Rows swapped in pairs by one turn or mirror: which row each one swaps with:
Q_687: [-86, -252, -358, 55, -487, 197, 76, 18, -37, 265, 213, -7, 67, 489, -69, 293, 53, -230]
Q_142: [-248, 137, -1, -71, 96, 255, -242, 306, -83, -458, 0, 109, -29, 154, -27, 31, 172, 47]
Q_565: [-33, 286, 50, 407, -133, 0, -186, 612, -119, 78, 287, 150, 122, 79, -64, 146, 33, -71]
Q_100: [-128, 101, -84, 128, 263, -364, -67, 97, -46, 177, -209, -304, -175, 55, -199, 323, -37, -41]
Q_838: [-275, 46, -153, -110, 29, 190, -190, 226, -142, -443, -42, 89, -11, 156, -8, -86, 228, 188]
Q_534: [-430, 152, -195, -60, 178, 53, 46, 150, -89, -339, 27, 72, 156, 77, -69, -39, 147, 86]
Q_974: [-29, 137, 47, 64, 262, -208, -256, 164, -63, 228, -228, -285, -352, 99, -157, 177, 94, -2]
Q_93: [292, -374, -162, 37, -66, -99, 123, 265, 1, 145, 391, 286, 67, -119, -140, -5, -80, -267]
Q_55: [301, -234, -134, 77, -157, -72, 182, 313, 48, 192, 414, 268, -5, -163, -223, -31, -98, -257]
Q_971: [-2, 29, 42, -164, -377, -348, 45, -106, 81, -142, 194, 167, -179, -90, -132, 52, -171, -167]
Q_58: [111, -562, -320, -116, 28, -181, 43, 180, 23, -73, 173, -353, -28, 251, -15, -143, 145, -94]
Q_770: [-136, -298, -341, -11, -494, 107, 25, 195, -301, -64, 316, -23, 211, 334, 10, 81, 18, -290]
Q_630: [4, -211, -191, -203, -460, 214, -70, 410, 218, 244, 336, 69, -11, 123, -34, -109, -111, 68]
Q_170: [-53, -60, -506, -122, -240, 32, 228, 482, 93, 206, 46, -12, 107, 302, -219, 408, 133, 100]
Q_660: [-203, -61, -272, 256, 7, -160, -110, 174, -17, 199, 522, 96, -239, 283, -422, -16, 395, -137]
Q_902: [154, -369, -61, 438, -167, -64, -156, 47, 96, 429, 5, 296, 41, 185, -64, 81, 162, -304]
Q_615: [79, -68, -32, -263, -212, 81, -24, -126, -267, -32, -236, -36, -183, 353, -346, -95, 234, -142]
Q_677: [-306, -30, -3, -101, 209, 231, -104, 285, -13, -331, 66, 178, 114, 156, 14, -123, 276, 86]
Q_822: [25, 188, 90, 56, 176, -238, -423, 234, -188, 165, -238, -247, -186, 79, -131, 244, 61, -119]
Q_23: [-27, 227, 80, 80, 192, -296, -328, 171, -89, 277, -137, -284, -204, 179, -232, 88, -32, 10]
Q_568: [-357, -328, -217, 322, -287, 128, -157, -50, -289, -32, 47, -60, 11, 109, -305, 319, -158, -125]
Q_64: [74, -124, -337, 144, 26, -203, 329, 344, -196, 277, -79, 314, 31, 16, -32, -23, 170, -380]
Q_832: [16, 41, -148, 45, -116, -24, -219, 350, 126, -13, -173, -167, 165, 454, 307, 92, -146, -319]
Q_419: [-286, -311, 265, 32, -161, -62, -30, 395, -80, 108, 27, 222, -28, -17, -148, 102, 223, -568]
Q_642: [-58, 78, -18, 43, 284, -295, -253, 244, -20, 353, -264, -188, -200, 125, -223, 161, -84, 71]
Q_788: [-108, -319, 162, -118, 43, 76, -136, 319, -244, 3, 173, 138, -287, -3, -494, 373, 128, -163]
Q_656: [2, 34, -13, 18, -495, 188, 85, 314, 148, 33, -146, -267, -69, 257, -502, -6, 51, -115]
Q_18: [-322, 30, -114, -17, 105, 165, -40, 391, -121, -420, -36, 123, 122, 90, 106, -14, 207, 54]
Q_920: [37, -422, -13, 109, -159, -248, 42, 270, 429, 306, 125, 168, 13, 178, -143, 233, -150, -177]
Q_563: [-187, -12, -44, -13, 131, 58, -135, 248, 27, -587, -39, 95, 85, 92, -142, -2, 247, -48]
Q_817: [-77, 105, -431, -93, -281, 13, -207, 386, 42, 121, 207, -19, -59, -190, -90, -216, 395, -63]
Q_516: [157, -279, 24, -84, -62, -224, 124, 407, -30, 240, 254, -191, -418, 17, -211, -46, 337, -104]
Q_635: [308, -38, -157, 221, -246, -265, 46, 149, 35, 131, 360, 111, -244, 147, -275, 268, -129, -429]
Q_645: [-300, 17, -11, -43, 197, 123, -66, 268, -16, -299, -66, 256, 115, 207, -40, -93, 252, 234]
Q_482: [-97, -202, -91, 304, -338, 199, -218, -185, -349, 94, 258, 17, -55, 451, -34, 84, 42, -67]
Q_604: [-307, -60, 41, -27, 245, 151, -159, 290, -69, -465, 26, 105, 87, 229, -18, -6, 159, 110]
Q_413: [-65, -201, -376, 78, -465, 156, 47, 26, -6, 432, 201, 20, 1, 517, -60, 208, 123, -68]
Q_863: [323, -329, -134, -56, -232, -101, 17, 140, -6, 166, 397, 308, -35, -111, -184, -37, -78, -287]
Q_967: [-138, -288, -333, 43, -424, 165, 21, 33, -5, 387, 147, -21, 65, 509, -14, 234, 170, -158]
Q_491: [-92, -109, 58, -35, 303, -81, 40, 89, 231, 281, -38, -128, 179, 344, 59, 135, -221, -297]
Q_867: [264, -183, 39, -193, -121, -166, -227, 88, 19, -51, 458, 102, -119, 28, -149, 146, -294, -202]
Q_9: [-33, -346, -300, 105, -466, 222, -68, -41, -89, 332, 235, 27, -86, 447, -77, 248, 109, -77]
Q_581: [5, 149, 23, 97, 263, -210, -287, 194, -44, 382, -170, -332, -222, 160, -239, 149, 22, 16]
Q_193: [-266, -176, -183, 215, -445, 97, 92, 211, -59, 316, 157, 190, 182, 228, -110, -309, 31, 24]
Q_738: [-176, -330, -383, -37, -43, 178, -168, 195, -6, 1, 63, 39, 40, 439, -457, -77, 424, -282]
Q_633: [-261, 42, -55, -149, 214, 160, -213, 276, -77, -356, -9, 120, 101, 119, -140, -49, 303, 101]
Q_76: [296, -195, -108, 41, -264, -89, 188, 249, -55, 177, 443, 223, 7, -96, -198, 53, -101, -375]
Q_834: [-211, 198, 155, 233, 28, 194, 165, 227, -56, 168, 333, -8, 281, 173, -173, -63, 29, 169]
Q_197: [7, 60, 2, 137, 225, -381, -384, 191, -112, 202, -193, -161, -278, -3, -223, 272, 75, -92]
Q_215: [-223, 186, 1, 96, 43, -276, -301, 246, -151, 252, -145, -361, -343, 81, -198, 200, 63, -83]
Q_849: [67, -364, -349, 304, 12, 12, -204, 266, 237, 59, -121, -86, -167, 66, 16, 316, 372, -246]
Q_652: [7, 278, -104, 146, 130, -352, -238, 259, -26, 266, -232, -258, -204, 105, -205, 273, 14, -87]

Q_170 is swapped with Q_64
Q_642 is swapped with Q_645
Q_197 is swapped with Q_838
Q_142 is swapped with Q_822
Q_974 is swapped with Q_633
Q_652 is swapped with Q_18
Q_193 is swapped with Q_920
Q_902 is swapped with Q_630

